Families of rows that turns and mirrors carry onto each other, the same ones carrying the whole set onto itself: the rest of each named row's family, in list order:
4 families of 8 rows:
siz: 71; 74; -283; 158; -128; 32; 196; 351
Vamem: 20; -186; -104; -93; -67; 48; 206; 418
kufal: 9; -27; 18; 58; -235; -88; 257; 156
kig: 207; -16; -251; 155; -137; -54; 190; 357
Gav: 226; 54; 9; -61; -155; 200; 153; 197
kuduz: 3; -116; -71; -117; -74; 150; 169; 429
tirif: 28; -103; -53; -110; -29; 136; 164; 435
gisup: 237; -17; 24; -58; -155; 154; 201; 96
Zibe: -4; 11; -50; 71; -269; -103; 150; 162
Zev: 105; -210; -87; -93; -43; 88; 138; 410
Zilo: 164; 86; 45; -54; -165; 201; 260; 188
Danet: 179; -17; -253; 159; -112; -14; 226; 397
vave: 18; -101; -55; -72; -42; 125; 211; 479
rufu: 119; -172; -50; -90; -36; 79; 154; 405
Fif: 112; 13; -286; 150; -90; 36; 173; 354
Pepan: 189; -1; 6; -98; -121; 180; 166; 117
guto: -27; 40; -26; 51; -231; -92; 172; 152
zadi: 201; 63; 73; -69; -146; 180; 286; 222
gez: 5; -5; -37; 102; -206; -140; 160; 133
rima: 243; 63; 23; -62; -149; 199; 183; 203
Pogu: 196; 3; 12; -99; -145; 137; 215; 109
rago: 171; 71; 29; -92; -162; 172; 272; 176
gos: 191; 12; -240; 123; -97; -37; 237; 400
vob: 155; 107; -232; 166; -114; -7; 163; 344
Kazin: 38; 45; 23; 92; -279; -146; 249; 221
kofab: 8; 46; 20; 122; -226; -128; 242; 228
mitil: -27; -34; 22; 72; -234; -81; 247; 152
nidu: 196; 83; -241; 165; -87; -45; 163; 326
Lato: 69; 3; 40; 85; -258; -138; 272; 195
pav: 35; -180; -112; -95; -70; 65; 228; 436
vam: 108; 39; -317; 124; -79; 4; 142; 345
kud: 147; -191; -46; -112; -81; 79; 174; 424

Same family as vob: Vamem, kufal, Gav, rima, mitil, nidu, pav

Families of rows that turns and mirrors carry onto each other, the same ones carrying the whole set onto itself: the rest of each named row's family, in list order:
7 families of 5 rows:
nofof: -216; 1; -156; -35; -102; 2; -146; 201; -14; 74; -46; -171; 111; -102; 153; -35; 130; 253; -77; 20; 40; 182; 252; -271
nane: -180; -112; -149; -242; -90; -20; -316; 132; 28; 228; -46; -95; 207; 113; -140; -46; 93; 297; -104; 128; 3; 13; -43; -136
buz: -104; -82; -228; 100; -68; 88; -122; 79; -7; -30; -45; -98; 61; -194; 154; -89; 133; 148; -79; 50; -78; 284; 190; -284
rit: -128; -132; -39; -111; 26; -13; -245; 213; 132; 328; -75; 28; 86; 14; -211; 69; 121; 160; -272; 133; -70; 35; -69; -42
Moto: -116; -64; -280; -178; -160; 87; -285; 19; -34; 104; -25; -115; 155; 68; -130; -141; 71; 302; -114; 173; 32; 185; -33; -225
lek: 93; -33; -228; -83; -261; -58; -156; 108; -123; 59; -87; 153; 8; -44; -35; -259; 213; 60; -245; 33; 60; 187; 121; -94
zolaf: 110; -4; -134; -48; -22; 14; -275; -102; -33; -99; -18; 86; 4; -144; -210; -75; 166; 16; -50; 20; 27; 195; 83; -118
Bosos: -228; -75; -41; -66; -10; -90; -177; 293; 49; 181; -65; -114; 142; -111; 117; 82; 167; 207; -70; -32; -49; 41; 220; -161
Rogof: 20; -86; -87; -176; -185; -184; -192; 225; -59; 194; -107; 152; 76; -5; -51; -132; 216; 65; -239; -25; 22; 8; 113; 13
nagum: -144; -172; -76; 39; 16; 43; -63; 232; -3; 23; 79; -37; 16; -67; -32; -211; 141; -24; 48; 230; -315; 87; 169; -112
milus: -16; 88; -19; -212; -57; -109; -291; 36; -30; 33; -13; -19; 61; -16; -224; 5; 154; 165; -61; -11; 172; 66; 150; -72
regik: 138; -130; -193; -34; -167; -65; -167; 92; -84; 64; -93; 222; 6; -103; -46; -225; 225; -32; -228; 11; -80; 152; 54; -34
vap: -84; -201; -147; 140; 47; 56; -140; 108; 57; 24; -46; -4; 81; -254; 133; -24; 191; 14; -61; 0; -253; 183; 121; -200
Mevod: -120; -244; -113; -158; 13; -23; -309; 112; 72; 236; -54; 19; 205; 19; -151; -7; 147; 154; -84; 108; -162; -48; -128; -44
pazim: -37; -258; -214; -36; 5; 95; -304; -4; 64; 113; -55; 71; 158; -52; -156; -89; 149; 80; -81; 140; -246; 78; -175; -94
Tuse: -134; 147; -84; -133; 120; -115; -143; 360; -118; -18; -32; -116; 77; -3; 20; -51; -29; 143; -31; 35; -28; 74; 82; -130
fafe: 51; 102; -129; -134; -83; 0; -266; -70; -78; -71; -6; 6; 37; -65; -202; -90; 149; 125; -63; 5; 162; 184; 155; -146
pasi: -224; -29; -88; -58; -101; 28; -58; 263; -59; 25; 93; -158; 33; 18; -5; -234; 100; 135; 42; 239; -124; 142; 244; -194
pega: 95; -60; -19; -60; 59; -63; -283; -38; 13; -17; -13; 117; 23; -144; -228; 18; 194; -47; -43; -34; -53; 59; 54; -16
nad: -146; -88; -137; 26; -74; 86; -57; 191; -54; -26; 89; -84; 17; -46; -8; -272; 113; 53; 47; 254; -229; 185; 204; -184
Lod: 7; -129; -227; 65; -46; 167; -209; 12; 59; 125; -47; 41; 13; -70; -187; -103; 102; 88; -283; 212; -109; 270; -98; -167
fuz: 13; 1; 39; -181; 44; -137; -292; 39; 15; 58; -25; 65; 60; -70; -230; 60; 200; 51; -48; -49; 46; -26; 89; -1
mag: -30; 6; -110; 26; 226; -55; -124; 286; -84; -86; -30; 15; 37; -128; 0; -78; 21; -41; -10; 40; -239; 99; -22; -83
bab: -119; 63; -40; -78; 211; -125; -147; 375; -65; 12; -47; -28; 61; -67; -3; -7; 8; 41; -5; 7; -144; 11; 22; -62
solut: -30; -174; -310; -36; -95; 152; -290; -51; -9; 36; -22; -12; 125; -19; -143; -176; 93; 178; -107; 178; -125; 233; -107; -198
farub: -15; 72; -190; 52; 130; 13; -105; 215; -124; -162; -20; -30; 11; -121; 5; -141; -18; 12; -26; 54; -162; 226; 13; -178
Gifa: -144; -9; -118; -154; -102; 29; -233; 203; 48; 279; -58; -64; 80; 72; -180; 2; 76; 269; -288; 170; 84; 132; -4; -131
mifud: -73; 170; -183; -50; 82; -23; -97; 276; -154; -121; -25; -101; 30; -40; 21; -145; -44; 131; -31; 73; -16; 215; 71; -197
Sep: 25; -5; -164; -166; -265; -134; -175; 188; -108; 136; -97; 101; 29; 9; -41; -205; 205; 137; -241; -2; 121; 111; 155; -56
Biv: -205; -140; 21; -35; 22; -22; -77; 317; 14; 106; 67; -49; 61; -37; -30; -144; 150; 21; 59; 216; -290; 16; 188; -54
dever: -243; -46; -8; -100; -56; -37; -84; 339; -19; 114; 73; -138; 68; 34; -37; -164; 125; 118; 56; 219; -166; 41; 246; -102
vonik: 74; -152; -119; -102; -132; -141; -180; 180; -40; 155; -109; 224; 40; -86; -62; -150; 249; -29; -228; -18; -77; 21; 54; 34
pabuf: -159; -195; -25; 31; 76; -52; -163; 227; 88; 149; -60; -19; 125; -199; 119; 79; 199; 56; -60; -30; -230; 37; 135; -113
Mirod: -70; -9; -223; -51; -139; 130; -211; 67; 10; 165; -35; -59; 29; 28; -178; -120; 60; 251; -281; 207; 62; 292; -9; -199
Dorim: -31; -206; -106; 16; 54; 76; -240; 93; 124; 227; -72; 93; 54; -62; -204; -7; 127; 56; -249; 157; -194; 117; -135; -67

Same family as rit: Lod, Gifa, Mirod, Dorim
Same family as mifud: Tuse, mag, bab, farub
Same family as nofof: buz, Bosos, vap, pabuf
Same family as Moto: nane, Mevod, pazim, solut

Families of rows that turns and mirrors carry onto each other, the same ones carrying the whole set onto itself: the rest of each named row's family, in list order:
6 families of 6 rows:
Varud: 29; 67; -13; 92; -165; -18; 46; -81; -87; 167; -114; -89; -109; -138; 199; -71; 30; 147; 6
Ragal: 2; 162; 235; -40; -169; -22; -10; -70; 13; -88; 42; 147; -75; 2; -64; -66; 156; -79; -85
pep: 46; -84; -222; 48; 75; -42; 93; 13; 34; 107; 11; -192; -26; -6; 91; 101; -92; 85; 71
rir: -208; 132; 93; -132; -76; -91; -55; -77; 40; 15; -268; -1; -122; 15; 40; 44; -72; 39; 61
Devof: 33; 126; 233; -48; -216; -55; -20; -29; -24; -14; 33; 96; -33; -31; -84; -58; 183; -83; -71
miri: -100; 17; 64; -130; 146; -55; 59; 71; 12; -196; 169; 170; -34; 132; -28; 64; 50; -44; 4
zamez: 47; 93; 213; -80; -164; -51; -70; -42; 58; -116; -26; 57; 16; -91; -105; -52; 163; -67; -120
degum: 123; -80; 82; 74; 153; 146; 103; -37; -1; -94; 205; -89; -21; -17; 58; -9; 72; -147; 43
veb: 20; -142; 52; 63; 140; 75; 122; -32; -77; -90; 236; -86; 7; -94; 125; -33; -35; -72; 36
maz: -192; 284; 22; -88; -118; -146; -72; -56; -9; 45; -180; 21; -85; 34; 21; 45; 33; 31; 47
resog: -105; 99; 256; -19; -113; -82; 3; -61; 18; -107; 7; 95; -68; -91; -94; -63; 180; -106; -52
labog: -166; 186; 13; -109; -134; -136; -36; -52; 72; 36; -201; -14; -63; 111; -5; 49; -105; 78; 43
potid: -82; -64; 83; -126; 102; -146; -32; 98; -63; -168; 202; 174; -32; 94; 18; -34; -2; 35; -26
lunu: -92; 1; 30; -65; 133; -156; 10; 90; -36; -199; 201; 113; -27; 151; 1; 45; 50; 30; -9
zevin: 92; -96; 78; 47; 188; 120; 66; -90; -88; -131; 189; -41; -48; -159; 29; -5; 68; -80; 6
bilus: 78; -187; -183; 0; 94; -78; 117; -3; 52; 65; -40; -128; -144; 24; 16; 18; -60; 117; 30
lasa: -123; 37; 85; -140; 85; -89; 26; 76; 17; -176; 188; 194; -19; 142; 2; 13; 19; -22; 62
Zutu: -219; 151; 46; -102; -152; -153; -60; -60; -2; 7; -199; 16; -51; 50; -5; 104; -64; 40; 78
ketem: 30; -159; -234; -23; 118; -83; 112; 62; -21; 20; -13; -88; -92; -20; -19; 70; -111; 98; 76
Lev: 122; -135; 44; 68; 141; 146; 84; -13; -19; -95; 195; -38; -42; -98; 65; 26; 23; -93; 31
Vab: 57; -150; -211; 32; 143; -54; 162; 80; 41; 70; -13; -10; -64; -8; 90; 65; -70; 108; 67
Fis: -177; 132; 15; -92; -101; -115; -37; -74; 61; 102; -238; 62; -44; 26; -29; 68; -30; 59; 137
galim: 15; 150; 268; -13; -181; -23; -19; -93; 21; -89; 24; 56; -21; -51; -22; -55; 176; 10; -138
sipem: 120; 113; -95; -52; -119; 27; 52; -69; -125; 100; -119; -55; -122; -167; 211; -80; -33; 99; -45
Taze: -78; 18; 16; -108; 93; -138; 45; 146; -36; -172; 214; 115; -15; 51; -63; 56; 46; -94; -35
fuluk: 21; -118; -223; 19; 112; -105; 153; 9; -15; 33; -85; -110; -127; -14; 41; 122; -74; 102; 56
dolir: 53; 76; -39; 18; -204; 28; 72; -119; -168; 113; -133; -51; -95; -215; 149; -38; -20; 51; -25
gipov: 91; 41; -27; 4; -174; 54; 90; -110; -164; 101; -108; -130; -63; -152; 162; -101; -69; 79; 5
Mapa: 86; -71; 26; 16; 201; 119; 24; -132; -36; -93; 190; -109; 11; -43; 81; -79; 8; -109; 17
nul: -159; 181; 29; -92; -141; -110; -16; -76; 48; 104; -205; 55; -35; 111; -34; 24; 12; 70; 71
Nodo: 78; 56; -28; 71; -157; 74; 4; -105; -126; 175; -157; -60; -66; -125; 156; -71; -39; 53; 56
Radup: 100; 65; -6; 45; -102; 80; 34; -86; -158; 195; -125; -68; -88; -148; 196; -41; -36; 22; 25
togar: 57; -158; -205; 12; 108; -6; 112; 63; -39; 80; -47; -50; -42; 3; 89; 83; -99; 117; 88
mub: 0; 83; 235; 2; -197; -30; -36; -96; 17; -140; 70; 55; 3; -39; -84; -25; 169; -45; -90
mel: 77; -63; 24; 99; 174; 116; 101; -103; -95; -142; 191; -105; -52; -97; 123; -18; 47; -65; 21
berel: -114; 47; 50; -98; 155; -145; -44; 71; 6; -193; 153; 165; -88; 107; -14; 93; 31; 19; -24

Same family as ketem: labog, zevin, galim, gipov, berel
Same family as Mapa: rir, zamez, potid, bilus, sipem
Same family as pep: Varud, veb, maz, resog, Taze

